Rows are one point carried round by a steady rotation, each followed by how many ticks it has turned.
The counts run from 0 to 106.
[181 121 161  87 113 127  93 114 124 115 149 116] : 79
[154 135  91 129 169 125 165 132  90 156 128 101] : 18
[113 160 103 155 125 174 110 150 148 140  82 150] : 68
[133 115 113 135 146 117 163 122  91 137 175  93] : 22
[101 149 119 146 109 132 155  58 152 139 138 140] : 34
[144 131  76 115  79 104 140 121 143  80 121 125] : 87
[163 136 118 159 146 183 147  97  85 139 126 112] : 102
[180 143 151 100 158 108 143  90 101 128 137 104] : 13
[154 161 121  97 108 105 108 138 166  94  75 139] : 82
[156 105 152  86 171 143 124 123  96 127 142  99] : 9
[129 155 147  97 119  84 124 109 182 133 122 148] : 47
[116 161 127 150 115 144 150 103 159  71 104 132] : 100
[164 154 147 103 120  93 134  96 128 164 155 135] : 48
[135 148 171 134  89 127 117 137 137 114 189 141] : 61
[156 107  84 128 132 129 136 167  77 136 141  97] : 89
[167 156 124 119 146 108 126 140 108 184 129 129] : 49
[132 164 143 156 155 154 143 144 135  95  78 126] : 99
[149 124 162  89 147 118 113 110 125 172 168 128] : 44
[142  95 149  85 130 130 123  91 120  99 159 109] : 8
[116  92 126 112 154 149 118 116 113 180 169 117] : 40
[127 162 102 129 148 112 133 172 137 173  91 153] : 50
[142  95 136  93 148 161  77 166 102 144 117 119] : 76
[135 144  75 122 119 110 138 160 137  97  79 130] : 86
[138 112 127 120  84 120 140 135 124  76 177 108] : 92
[137 115 126 140 134 136 117 189 108 163 171 124] : 58
[153 154  98 119  83  84 141 104 150 152 161 147] : 52
[151 141 156  84 127  98 147  86 144  92 131 110] : 12
[152 135  91 134 110 109 140 132 108 181 168 127] : 53
[111  97 122 109 113 126 124  76 142 148 186 128] : 39
[136 115 125 134  88 113 128 140 114 146 202 122] : 57
[133 122 151  78 101 120  94 124 168  81 117 141] : 78
[155  89 136  97 112 157  89 121 112 133 163 114] : 75
[111 116 161  81 115 101 116  90 178 138 168 138] : 43
[140  92 102 108 123 169 124  86  98 127 151 106] : 4
[115 160 134 158 175 161 147 128 130 165 104 135] : 32
[157 160 121 162 128 184 109 142 109 166 114 137] : 67
[107 145 152 104 153  95 115 150 164 153  89 154] : 46
[139 171 152 150  80 133 121 111 155 110 142 150] : 65
[ 94  90 112  99 157 157 121 141 148 104 104 111] : 6
[168 151 170 143 119 147 138 114 108  92 159 101] : 97
[143 166 170 156 154 153 153  99 103 166 153 114] : 31
[101 102 112 151 180 136 155 173 104 135 143 105] : 23
[126 135  97 151 163 183 144 129 112 120  88 120] : 103
[124  94 122  99  78 146 100 106 160 103 152 137] : 74
[178 142  88 118 139 133 129 159  98 137  87 121] : 85
[155 155 163 144 115 155 114 155 100 150 169 131] : 62
[155 118 100 137 107 179 103 124  95 163 148 125] : 71
[124 119 137 135 161 149 124 191 102  92 122 109] : 94
[102 113  99 122 110 106 137 161 148  62 139 121] : 91
[ 93 103 127 104 167 142 112 154 142 164 121 131] : 41
[104 127  98 136  81  97 124 141 160 118 174 140] : 56
[108 167 148 153 119 143 109 164 161 105 108 161] : 64
[111 163  95 121 107  82 132 133 168 135  98 152] : 51
[ 75 122  99 131 151 151 130 131 159 156 103 143] : 37
[132 159 109 114 122  83 169  93 156 101 111 130] : 16
[103  93 126  86 128 131 123 105 160  66 126 119] : 7
[ 92 160 160 145 141 119 152 114 169  92 133 142] : 29
[ 92 108  94 120 106 155  96 142 161 114 110 146] : 73
[150 150 127 149 107 149 160  72 118  88 139 111] : 101
[180 153 125  97  91  96 126 102 135 100 124 121] : 83
[112 113  90 142 143 128 132 204 120 100 108 115] : 90
[120 138 155  80 155 106 137 127 167  86  95 122] : 11
[ 85 161 122 149 142 151 151 102 171 127  93 152] : 33
[180 129 151  97 144 143 104 145  99 144 116 115] : 80
[109 119 105 133 116  92 168 102 132 114 179 106] : 21
[122 121  94 142 157 184 126 130 109 122  78 120] : 1
[114 106  93 122 129 181 102 163 127 154 106 140] : 72
[157 142 139 100 147 132 109 167 130 126  66 123] : 81
[133 135 114 137 120 159 145  69 119 175 167 127] : 35
[119 110  98 108 102 144 130  75 145  84 137 119] : 3
[173 162 143 151  93 160 125 108 115 153 151 142] : 66
[135 132 153 100 173 120 112 151 124 186 119 126] : 45
[171 118  80 121 101 115 144 122  92 109 157 109] : 88
[100 123  86 127 126 166 127 106 154  81  80 127] : 2
[123 162 163 148 140 162 110 186 124 148 120 149] : 63
[123 174 162 150 128 129 152  83 135 121 168 131] : 30
[ 88 129  79 131 140  95 168 132 156  91 128 124] : 20
[168 133 101 135 136 181 136  93  90 136 129 110] : 0
[117 106 137  95 137 149  83 170 155 114  93 132] : 77
[110 115 104 131 165 171 133 116 112 183 120 124] : 36
[129 113 146  94 191 136 118 152 127 125  86 104] : 10
[156 153 157 149 163 172 140 146  89 117 120 109] : 98
[197 146 107 111 117 113 128 121  85 143 129 114] : 84
[ 91 125  92 143 144 161 142 113 161  87  90 134] : 104
[ 77 113 148  94 145 114 107 129 172 132 123 146] : 42
[143  95 101 126 133 169 138  86 101 131 155  99] : 106
[113 130  78 141 162 117 165 157 115 134  96 116] : 19
[116 114 100 126 108 148 146  66 146  89 140 115] : 105
[ 80 113  99 108 120 130 136  94 166 132 137 150] : 38
[128 130  85 130 136 122 132 180 116 175 128 132] : 54
[ 89 151 168 148 177 136 147 164 142 125 117 128] : 28
[125  85 103 106 165 168 118 126 102 141 119 100] : 5
[152 148 136 114 191 121 149 138 110 143  94 112] : 14
[115 157 110 115 168  97 158 140 143 111  72 122] : 15
[157 110 143 128 129 142 136 158  82 104 173  91] : 93
[105 138 149 138 142 138 138 175 150  64 117 120] : 95
[ 70 118 123 140 152 111 157 160 163 102 134 124] : 24
[ 96 143 147 133  96 114 111 165 170  99 150 152] : 60
[131 151 154 135 111 126 138 121 150  56 155 117] : 96
[162 143 106 125 126  94 170  98 107 135 147 103] : 17
[ 97 132 135 141 134 135 112 209 143 135 137 139] : 59
[ 91 123 139 137 128 105 157 121 158  92 177 119] : 25
[130 132 170 143 135 125 152 116 115 125 202 110] : 26
[122 149  92 138  72 158 112 104 172 122 115 157] : 69
[146 132  97 122  67 154 109  81 131 144 153 134] : 70
[124 139 167 155 175 144 150 154 107 148 157 108] : 27
[ 93 125  85 135 113 107 132 179 159 132 122 144] : 55
